In the data rows, 128 means zero.
Here are some numbered points:
[107, 111, 170, 041, 082, 086, 040, 154, 165, 109, 156, 090, 177, 149, 165, 112, 159, 134, 056, 090, 134, 023, 159, 155] 0
[098, 113, 126, 124, 126, 156, 167, 156, 168, 125, 131, 101, 105, 141, 093, 065, 136, 214, 147, 120, 187, 131, 137, 142] 1
[142, 135, 090, 123, 141, 094, 083, 174, 122, 145, 156, 164, 125, 183, 169, 111, 126, 095, 064, 118, 126, 096, 152, 124] 2
[024, 074, 159, 098, 124, 087, 218, 116, 149, 123, 157, 140, 168, 111, 095, 141, 137, 088, 078, 111, 159, 102, 080, 187] 3
[169, 192, 160, 121, 124, 111, 178, 102, 183, 109, 138, 137, 129, 223, 160, 080, 094, 137, 076, 097, 105, 126, 151, 086] 4
[117, 113, 109, 131, 115, 171, 078, 172, 110, 152, 149, 111, 146, 120, 098, 145, 120, 130, 150, 096, 121, 186, 078, 100] 5
[099, 179, 132, 150, 164, 111, 014, 204, 117, 139, 116, 086, 163, 070, 142, 170, 100, 171, 181, 163, 140, 122, 134, 136] 6
[059, 128, 128, 097, 065, 068, 107, 085, 105, 039, 212, 162, 188, 016, 071, 173, 063, 099, 144, 127, 128, 181, 110, 116] 7
[082, 101, 170, 058, 118, 110, 169, 134, 204, 078, 111, 159, 114, 153, 160, 112, 073, 198, 091, 102, 161, 086, 129, 113] 8
[047, 121, 153, 092, 097, 052, 087, 112, 151, 167, 084, 103, 172, 219, 162, 081, 145, 085, 070, 068, 123, 100, 083, 140] 9
[092, 165, 172, 074, 185, 161, 006, 113, 138, 087, 178, 072, 188, 134, 144, 144, 144, 100, 067, 151, 063, 056, 141, 077] 10
[059, 140, 201, 089, 108, 017, 126, 109, 161, 118, 082, 125, 173, 187, 169, 034, 110, 118, 145, 091, 117, 087, 144, 132] 11
[155, 157, 142, 103, 082, 200, 178, 203, 170, 153, 122, 101, 126, 168, 051, 147, 198, 221, 140, 083, 161, 151, 143, 139] 12
[091, 158, 134, 143, 154, 113, 045, 180, 131, 138, 109, 092, 158, 079, 140, 153, 101, 161, 183, 156, 141, 105, 131, 139] 13
[142, 131, 172, 102, 149, 182, 081, 099, 056, 147, 181, 104, 107, 109, 160, 065, 080, 131, 162, 171, 145, 086, 148, 093] 14
[123, 113, 138, 041, 090, 142, 166, 182, 139, 137, 110, 085, 098, 190, 090, 079, 255, 187, 189, 094, 178, 174, 101, 104] 15
New points follow, each followed by the numbers of its five nearest points above by angle, smallest number first.
[221, 133, 132, 255, 212, 245, 138, 144, 108, 255, 140, 136, 149, 119, 199, 136, 142, 170, 145, 113, 107, 238, 089, 143] 5 6 12 13 14
[138, 116, 170, 060, 109, 096, 058, 163, 156, 113, 165, 124, 165, 135, 168, 137, 151, 123, 081, 105, 134, 043, 168, 151] 0 2 9 10 11
[148, 060, 084, 143, 070, 117, 185, 140, 193, 128, 091, 080, 111, 079, 073, 121, 107, 101, 101, 081, 174, 055, 064, 095] 1 3 8 9 12
[212, 107, 135, 159, 148, 105, 184, 122, 121, 075, 172, 178, 071, 045, 123, 174, 134, 141, 151, 147, 157, 100, 197, 117] 1 7 8 12 14
[088, 131, 127, 140, 113, 097, 108, 183, 134, 043, 132, 132, 170, 109, 117, 164, 146, 104, 148, 173, 022, 135, 040, 126] 5 6 7 10 13
[105, 134, 107, 142, 133, 177, 092, 131, 107, 101, 055, 092, 122, 109, 092, 090, 160, 106, 168, 148, 117, 176, 105, 113] 1 5 6 13 15
[127, 102, 130, 183, 141, 210, 098, 084, 079, 128, 126, 121, 166, 111, 122, 107, 128, 187, 217, 127, 088, 186, 104, 122] 1 5 6 13 14
[177, 149, 121, 150, 142, 142, 069, 087, 067, 085, 085, 180, 107, 103, 111, 083, 092, 135, 121, 158, 067, 142, 171, 104] 2 6 7 10 14
[255, 127, 135, 176, 171, 137, 130, 073, 100, 104, 177, 190, 067, 066, 122, 170, 174, 127, 131, 176, 128, 121, 217, 160] 2 6 7 10 14
[134, 112, 123, 150, 162, 128, 073, 058, 109, 119, 096, 140, 160, 074, 113, 141, 081, 103, 147, 170, 115, 168, 064, 127] 5 6 7 13 14
[173, 237, 074, 129, 148, 157, 142, 104, 180, 152, 088, 128, 067, 255, 202, 154, 192, 140, 063, 095, 199, 110, 103, 072] 2 4 9 12 15
[135, 111, 161, 068, 096, 088, 070, 147, 152, 100, 161, 111, 153, 125, 157, 127, 155, 139, 080, 102, 140, 040, 172, 143] 0 2 8 10 11
[111, 138, 125, 157, 152, 069, 096, 109, 068, 109, 149, 112, 169, 083, 089, 154, 091, 012, 125, 137, 116, 103, 123, 115] 3 6 7 10 13
[094, 116, 110, 095, 114, 057, 154, 098, 086, 125, 115, 145, 155, 096, 102, 150, 086, 120, 113, 175, 110, 082, 149, 020] 3 7 8 10 11
[102, 104, 117, 086, 081, 060, 126, 033, 081, 081, 156, 129, 168, 025, 070, 131, 079, 084, 079, 139, 106, 112, 133, 074] 0 3 7 10 14
[095, 132, 139, 170, 127, 177, 217, 232, 084, 160, 139, 110, 101, 125, 195, 098, 137, 115, 192, 133, 204, 140, 092, 255] 1 3 12 13 15
[100, 124, 126, 148, 110, 101, 110, 157, 125, 056, 135, 139, 167, 100, 113, 173, 136, 096, 125, 169, 054, 128, 050, 110] 3 5 6 7 10
[101, 127, 130, 151, 139, 086, 119, 123, 088, 109, 126, 114, 143, 096, 085, 155, 110, 035, 131, 135, 139, 106, 116, 129] 3 6 7 10 13
[116, 059, 144, 098, 128, 077, 123, 087, 119, 074, 169, 138, 202, 061, 125, 183, 114, 111, 083, 182, 101, 137, 145, 064] 0 3 7 8 10
[203, 133, 133, 244, 192, 229, 133, 147, 114, 248, 141, 126, 138, 117, 196, 135, 137, 159, 152, 112, 110, 228, 087, 135] 5 6 12 13 14
[115, 089, 106, 154, 111, 182, 079, 184, 102, 149, 172, 117, 130, 101, 089, 159, 109, 141, 168, 089, 109, 210, 073, 102] 5 6 7 12 13
[208, 125, 122, 236, 200, 217, 142, 146, 111, 235, 156, 151, 143, 121, 191, 151, 131, 147, 122, 135, 123, 208, 110, 132] 2 5 6 12 14
[098, 122, 100, 174, 097, 107, 164, 158, 134, 106, 123, 104, 067, 139, 069, 134, 116, 060, 065, 126, 111, 100, 134, 171] 0 2 3 7 9
[108, 163, 116, 062, 070, 133, 087, 153, 154, 120, 079, 122, 135, 190, 116, 127, 123, 152, 105, 140, 146, 070, 132, 111] 0 8 9 11 12
[138, 100, 095, 100, 149, 123, 158, 166, 132, 162, 202, 186, 118, 127, 161, 181, 115, 063, 077, 206, 193, 109, 161, 109] 2 3 7 8 14
[111, 112, 135, 054, 094, 142, 168, 176, 148, 129, 114, 086, 098, 182, 087, 071, 248, 193, 175, 097, 182, 163, 110, 115] 1 5 8 12 15
[098, 102, 123, 097, 102, 076, 138, 055, 089, 086, 148, 120, 169, 037, 070, 133, 090, 083, 085, 129, 117, 103, 127, 089] 0 3 7 10 11
